128 stands for zero in the data rows.
Some points, each followed by its number:
[ 98 167   5 131 185 195 153   0 145 255  48 119 133 208 237  85 242 105  52  32 198 140 109   1] 0
[167  97 208  89  18  77  67 204 104  63 175 178 124  88  67 122  43 165 166 203 112 160 144 164] 1
[176 127 173  94 167 130 106 124 139 148 141 174 142  66 129 141 137 127 122  96 116 142 141 141] 2
[182 118 116 100  59 109  82  80 134 171 150 182 157  61 109 102  81 194  94 134 145 161 144 110] 3
[121 133 180 145 162 144 133 181 115  58 131 113 119 116  90 174 127  94 155 156  80  80 118 190] 4
[ 92 176 142 160 181 148 142 105 124 127  91  91 117 187 143 146 196  83 151  87 106  87 129 139] 5
[212  95 149  58 147 123 118 146 162 169 158 190 144  53 140 107  95 153  89  78 147 186 129  78] 6
[130 124  99 123   0  72  77 153 104 125 140 132 118 168 101  82  63 174 142 216 165 157 144 128] 7
[133 162 138 140 194 147 139 109 147 143 108 114 133 126 124 150 157 116 124  86 116  99 124 136] 8
[119 133 172 118 186 136 141 170 113  59 130 143 109 133 119 138 130  92 129 123 127 114 121 123] 9
[103 115 127 158 142 117 144 161 141 114 132 100 116 128 122 166 123 115 157 126 115 113 125 170] 10
[190 135 167  62 205 152 144 136 148 156 144 175 129  82 145 122 171 115  85  70 131 155 120  82] 11
[ 68 154 148 173 213 149 192 164 122 128  66  32  75 247 172 167 250  21 186  85 129  96 130 137] 12
[188 120 215  53 173 129  90 172 130 110 157 216 131  23 113 132  94 129 104 105 131 165 135 132] 13
[ 80 150 109 152  99 137 105  56 122 155 121 117 136 137 136 117 150 161 129 124 141 128 133 124] 14
[ 98 153 102 156 220 170 162  71 146 182  92  96 129 137 168 162 202  85 108  56 121 109 123 126] 15
[122 144 169 147 179 140 150 162 118  65 131 128 116 140  94 156 137  95 157 136  89  77 114 162] 16
[105 123  98 131  88 120 152 144 125 120 120  95 108 188 138  90 126 123 150 157 155 134 117  91] 17
[187  85 227  90  47  78  93 241 108  36 198 166 129  54  55 120  37 174 175 216  89 152 145 186] 18
[148 113 181 111 104 101 141 228 114  86 116  86  93 151 114 136 138  96 185 173 118 155 137 153] 19
[136 114 162 122 157 142 124 123 127 138 139 148 128  90 128 158 147 118 132 100 108 137 149 138] 20
[126 141 166 123 119 111 118 165 116  86 137 125 110 157 119 123 120 119 148 147 126 123 128 140] 21
[112 133  99 128 157 147 122  69 134 193  87 107 123 126 170 136 189 126 119  78 142 156 142  93] 22
[109 148  37 143  98 149 104  10 136 210 102 141 159 127 160 111 141 168  79  85 153 142 130  89] 23
[ 98 145 124 150 108 126 110  85 117 149 124 131 144 141 140 123 135 154 127 118 132 122 130 136] 24
[118 114 114 123  47  98 115 156 116  97 138 131 117 146 127  70  75 162 111 181 152 151 126 110] 25
[ 85 169 136 162 188 163 145 113 110 123  88  99 111 205 156 142 203  78 138  89 118 101 122 131] 26
[134 121 147 121 137 126 140 183 120  75 136 123 104 147 127 103 118 108 139 159 144 118 117 128] 27
[164 114 157  93 175 132 144 167 140 113 147 158 125  77 115 140 103 119 105 117 121 140 122 126] 28
[127 117 129 112  29  91 104 173 105  99 145 117 108 168 104 109  86 145 158 199 146 147 128 139] 29
[212 113 181  39 168 132 105 181 142 123 154 191 120  38 126 109 107 139 103 103 141 171 129 100] 30
[131 106 155 128  28  91  76 135 116 113 150 161 147 101  95 111  75 188 157 180 121 149 140 151] 31
[154  85  53 121  39  84 132 179 149 103 162 135 145 104  88 122   0 175 123 200 140 116 104 139] 32
[140 134 125 124 141 143 115  99 134 142 127 167 142  94 124 138 117 140 111 102 119 128 133 126] 33
[ 96 129  74 151  20 111  85  48 111 166 129 137 146 151 135  88 110 195 123 172 155 142 133 110] 34
[212  95 126  66  55  90  82 161 135 117 176 200 151  30  88 108  13 175 101 170 145 158 139 125] 35
[115 131 137 129 197 155 165 163 123  80 117 134 107 150 149 127 148  83 100 118 134 109 119 118] 36
[145  89 168 112  52  84 118 192 113  99 154 126 101 153 112 100  93 138 169 184 138 152 144 139] 37
[ 98 141 139 138 105 125 126 144 111 120 108  99 112 179 130 127 153 117 150 145 138 123 135 147] 38
[ 92 142 111 161 117 140 125  67 127 117 130 137 155 144 138  89 131 160 115 133 133 127 119 122] 39
[102 128  87 153  34 108 104  65 113 180 119 118 150 172 130  99 136 175 139 167 139 130 144 131] 40
[163  97 181 113 170 108 167 255 141  50 156 111  98 108  94 160  93  71 158 139 110 118 118 165] 41
[151 141  78  88 169 162 128  74 145 214  94 139 128 127 188 107 180 119  69  61 179 160 128  48] 42
[ 69 133  17 166   0 115 101  50 126 143 127 125 152 180 126  58  64 206 101 181 170 116 113 104] 43
[186 120 102  77 140 129 110 129 152 163 136 159 140  83 131 118 100 144  89  90 144 153 131  85] 44
[ 95 136 170 144 188 162 136 104 120 125 117 108 128 139 141 156 194 110 148  93  95 121 125 154] 45
[ 79 144  49 147   0 107  79  39 107 173 108 109 137 191 130  94 118 184 118 181 161 140 141 118] 46
[121 136  18 120  61 138  89   4 131 239  95 169 148 124 171  85 147 183  64 102 194 162 139  44] 47
[156  81  25 119   0  48  73 107 136 150 174 154 156 127  82  69   0 250 115 243 171 156 125 110] 48
[128 112  51 111   0 101  76  54 118 161 158 187 155  84 113  82  51 226  97 184 154 157 126  94] 49
[110 153  37 134 100 143 101  23 136 205 100 159 159 131 165 111 129 166  68  97 159 129 136  71] 50
[110 151  99 136 224 166 140  70 144 182  95 112 131 130 174 152 199  92 104  58 127 129 126 116] 51
[ 79 157 143 157 173 153 134  86 113 139 109 102 129 177 159 139 207 103 149  97 121 117 137 134] 52
[147 129 155 108 163 132 131 135 128 142 130 122 130  88 114 157 144 124 141 108 112 123 126 149] 53
[ 99 139 187 134 209 140 178 200 122  95 100  62  75 198 146 162 202  42 169  99 123 115 131 145] 54
[ 78 149 121 156 109 142 106  64 104 124 118 147 144 145 135 100 130 162 110 141 135 111 124 124] 55
[135 123 169 126 100 110 133 163 122 112 137 117 133 128 117 123 124 132 151 149 116 147 142 150] 56
New points follow, each followed by the numbers of its two nearest points above, nearest first.
[160  93 156 130 130 103 159 233 137  59 172 134 123  83  72 159  43 119 154 180  90 103 119 179] 41 4
[124 125  56 111 159 154 138  33 152 238  99 148 134 112 200 101 180 140  68  53 183 182 127  39] 42 22
[159 115 182 103 124 111 159 235 127  42 164 131 103 155 102 102  92 113 138 168 130 130 115 127] 27 21
[131 134  84 124 147 149 147  82 138 199 101 106 129 139 169 123 179 125 113  91 135 150 118  91] 22 42
[181  91 175  87   0  62  45 160 105  79 180 190 150  76  55  95   7 222 155 233 120 162 147 164] 1 31
[159  85 154  88 128 111 142 193 136  66 173 155 127  74 115 101  72 145 121 154 134 165 115 110] 28 27
[112 127 156 136  97 111 111 152 108  85 158 111 105 149 110 128  99 125 166 172 127 111 111 145] 21 56
[178 107 103  89  61 109  90  97 146 167 150 187 151  59 128  97  73 190  96 137 152 165 133 104] 3 44
[165 114 212 109 187 132 166 229 114  33 141 135 114 114 108 127 112  96 146 152 103 115 121 160] 41 9
[139 113  82 132  73  98 144 140 135 137 129  91 121 159 114 129 105 129 145 160 138 128 120 128] 17 38
[ 73 155 115 169  93 123 112  88  95 141 113 107 106 210 133 124 168 117 150 144 145 115 149 133] 38 14
[124 100 165 125 124 112 160 206 120  68 146 108  91 163 128 108 119 101 146 160 150 134 125 120] 27 21
[ 74 164   9 137 196 180 147   0 150 255  50 110 131 183 235  96 244 102  45  14 194 152 130  21] 0 42
[152 113 186 129 210 121 181 253 139  58 131  92  97 134 112 176 124  41 159 126 110  90 112 166] 41 4
[143 118 168 114  61 104  85 137 118  99 159 163 142 109  94 112  76 171 142 171 131 147 131 146] 31 56
[123 151 242 122 218 141 143 181 110  91 127  81 103 148 129 165 199  68 188  99  83 110 130 167] 54 16
[143 115  78 116  58 116  84  66 141 161 142 191 162  85 122 103  65 191  89 144 147 154 138 107] 3 49
[118 141 103 127 147 140 136  74 128 180 105 127 126 143 154 141 180 119 108  89 134 136 133  88] 22 51
[112 154 168 144 218 147 142 129 122 122 113 101 120 150 135 148 188 100 149  83 105 100 121 145] 45 5
[136 127 154 119 122 105 155 208 121  61 134 113  93 179 128 104 109  98 141 169 143 126 125 112] 27 21
[ 62 142  28 167   0 110  97  23  99 194  97 113 128 219 156  77 129 188 118 169 171 146 148 102] 46 34
[137 115 133 114 103 121 140 161 113  75 137 133 108 150 114  90 104 135 113 166 144 134 118 116] 27 21
[218  81 255  85 103  82 110 255 123  24 199 160 129  17  35 169  47 136 181 191  67 137 136 215] 18 1
[132 154  62 108 187 163 129  54 149 205  93 143 120 135 183 112 184 119  69  56 180 140 124  50] 42 22
[116 126 128 162 150 126 148 136 137 105 144 114 145 116 108 146  99 139 151 137  96  88 123 173] 10 16
[125 119 137 124 134 123 142 168 120  88 151 112 106 156 123  96 125 121 128 159 146 123 113 112] 27 21
[127 112 134 124 147 133 176 181 126  74 137 128 112 161 135  81 119 121 111 150 150 123 114 101] 27 36
[193  85 104  74  37  89  86 145 138 121 176 213 161  44  98  90  11 199  92 176 153 160 129 114] 35 3
[152  98 142 112 193 128 201 255 142  60 147  95  94 121 105 166  94  62 146 148 112  98 119 156] 41 4
[150  80  35 116   0  57  75 118 121 135 162 153 151 109  78  87   0 218 124 243 154 155 132 126] 48 32
[115 113  89 148 158 132 169 179 139 105 116  75 100 164 131 162 120  78 143 128 126  91 115 127] 10 36
[202 112 174  58 156 130 111 158 138 124 156 193 142  51 127 119 108 137  96 114 134 155 137 105] 30 13
[ 85 160 121 164 164 149 129  70 115 137  93 123 138 155 152 141 173 113 116  96 129 107 141 134] 52 5
[108 155 216 139 232 140 152 185 114  76 119  83  95 173 132 163 194  62 175  93  93 107 141 171] 54 16
[211  69 123  73  29  77  88 169 150 113 185 208 158  34  93  89   0 196  96 180 141 171 133 115] 35 3
[115 137 104 134 163 143 133  84 137 181  97 117 126 133 165 145 174 111 115  76 130 140 142  97] 22 51
[125 134 132 131 160 139 147 142 142 137 111 115 112 142 141 152 163  81 131  97 127 125 135 124] 8 36
[127 150  69 107 175 160 140  39 146 211  89 145 125 130 195 100 185 117  53  51 172 144 117  52] 42 22
[109 116 106 162 187 135 186 186 144 100 133  85 107 142 129 168 118  75 147 126 114  76 126 157] 10 16
[219  70 255  78  87  73 105 255 117  17 208 168 124  46  49 125  43 150 182 219  78 142 141 184] 18 1
[137 139 105 128 186 137 156 115 151 149 121 133 125 133 149 117 134 120 102  83 141 115 125 102] 8 33
[173 128 179  94 154 136 107 131 130 151 140 167 139  55 122 144 129 135 125 101 108 145 139 135] 2 20
[131 113  94 113  64 109 126 164 118  76 139 134 105 167 117  82  68 150 113 192 175 128 111  93] 25 29
[153 100  85 129  49  85 132 180 137 100 147 117 132 123 101 123  43 144 143 202 135 115 125 154] 32 29
[151 112  83 131  53 115 109  86 148 174 127 154 150 100 126 112  94 178 114 135 133 151 135 118] 3 34
[ 99 149 126 154 117 128 118  96 115 137 119 132 131 154 142 123 139 129 127 124 127 123 137 128] 24 14
[131 117 131 129  67 104  97 121 125 126 156 140 143  91 101 129  73 162 146 159 121 144 131 160] 31 56
[ 94 137 112 159  79 122 120 119 104 118 111 110 118 178 127 119 132 126 146 155 128 115 142 136] 38 17
[ 81 140  20 136  76 134 146 111 117 109 109 119 100 226 166  52 103 134  79 173 210 114  97  64] 17 43
[113 133 163 148 170 128 151 162 125  75 143 104 122 146 117 135 135 108 159 134 104 101 122 148] 16 9
[164  96 232 112 195 122 171 248 144  79 158  83 115  91  94 194 143  74 190 136  67 117 130 202] 41 4
[113 147 128 140 113 135 116  97 126 140 133 117 146 142 117 129 130 139 136 134 117 116 126 137] 24 14
[109 126 130 139  53 108  81  81 114  94 154 183 155 108  97  82  60 202 109 179 141 143 127 132] 31 25
[104 141  79 154 155 149 138  76 139 195  94 114 134 140 160 146 173 119 104  80 123 122 136 110] 22 51
[ 52 134   0 198 160 155 196  78 153 170  84  61 119 203 176 133 153  82  94 102 160  84 106 101] 15 26
[142 113 150 115 135 133 155 183 123  92 150 121 116 150 121 104 117 120 139 147 132 137 104 119] 27 21
[ 91 150  81 142  98 133 149 111 109 127 103  95 111 212 155  92 146 123 115 147 164 113 118 103] 17 38
[117 156 181 127 202 154 142 134 128 109 129  93 129 142 125 153 184  95 150  97  96 103 115 152] 45 8
[168 131 180  82 255 174 146 133 147 148 127 156 127  61 161 150 191  87  97  47 116 154 117 104] 11 2
[155 115  79  91  65 123  83  69 138 183 131 179 156  78 138 104  85 172  71 129 159 170 137  94] 3 44
[205  88 122  74  29  74  79 160 137  99 186 224 157  39  79  98   0 189  98 186 134 158 138 121] 35 1
[ 93 150  81 144 151 159 121  40 134 194 101 109 124 154 167 137 186 112 114  79 142 124 137 104] 22 51
[189  89  31  78   0  93  85  82 144 178 171 187 158  84 121  55  20 217  62 178 169 178 110  61] 49 48
[155  75  61 129  41  82 140 213 140  82 156 136 118 122  89 118   0 141 117 210 150  98 113 141] 32 25
[176 104 206  93 156 117 116 202 132 104 152 149 123  65 110 161 110 105 146 120 104 147 137 154] 28 2
[193 114 107  75 129 131 108 109 149 175 149 160 139  79 133 107 114 158  97 101 142 175 114  87] 44 6
[ 99 131 147 144 113 131 123 129 118 129 111 101 109 164 135 119 164 127 155 133 141 131 140 128] 38 24
[102 151 170 148 208 150 141 121 125 129 104 110 124 131 146 162 184 100 144  71 105 117 140 154] 45 8
[ 38 201 178 193 255 196 210 105 121 146  49  15  89 250 202 204 255   0 176  12  96  70 139 144] 12 26
[160 101 217 108 175 120 151 232 128  36 162 143 115 101 108 132 111 100 156 150 112 121 116 149] 41 9
[ 97 136 125 146  83 119 129 112 119 139 112  97 120 181 137 117 159 136 152 136 130 145 145 119] 38 17
[125  81  47 149  58  92 143 169 141  94 157 121 132 127  95 133  24 137 129 197 129 110 114 141] 32 25
[195  71 115  67  46  89  85 144 144 131 181 207 154  26  99  99  22 191 109 168 149 174 119 104] 35 3
[123 132  71 103 170 158 144  73 146 195  91 145 117 152 198 101 182 100  61  48 180 162 132  44] 42 22
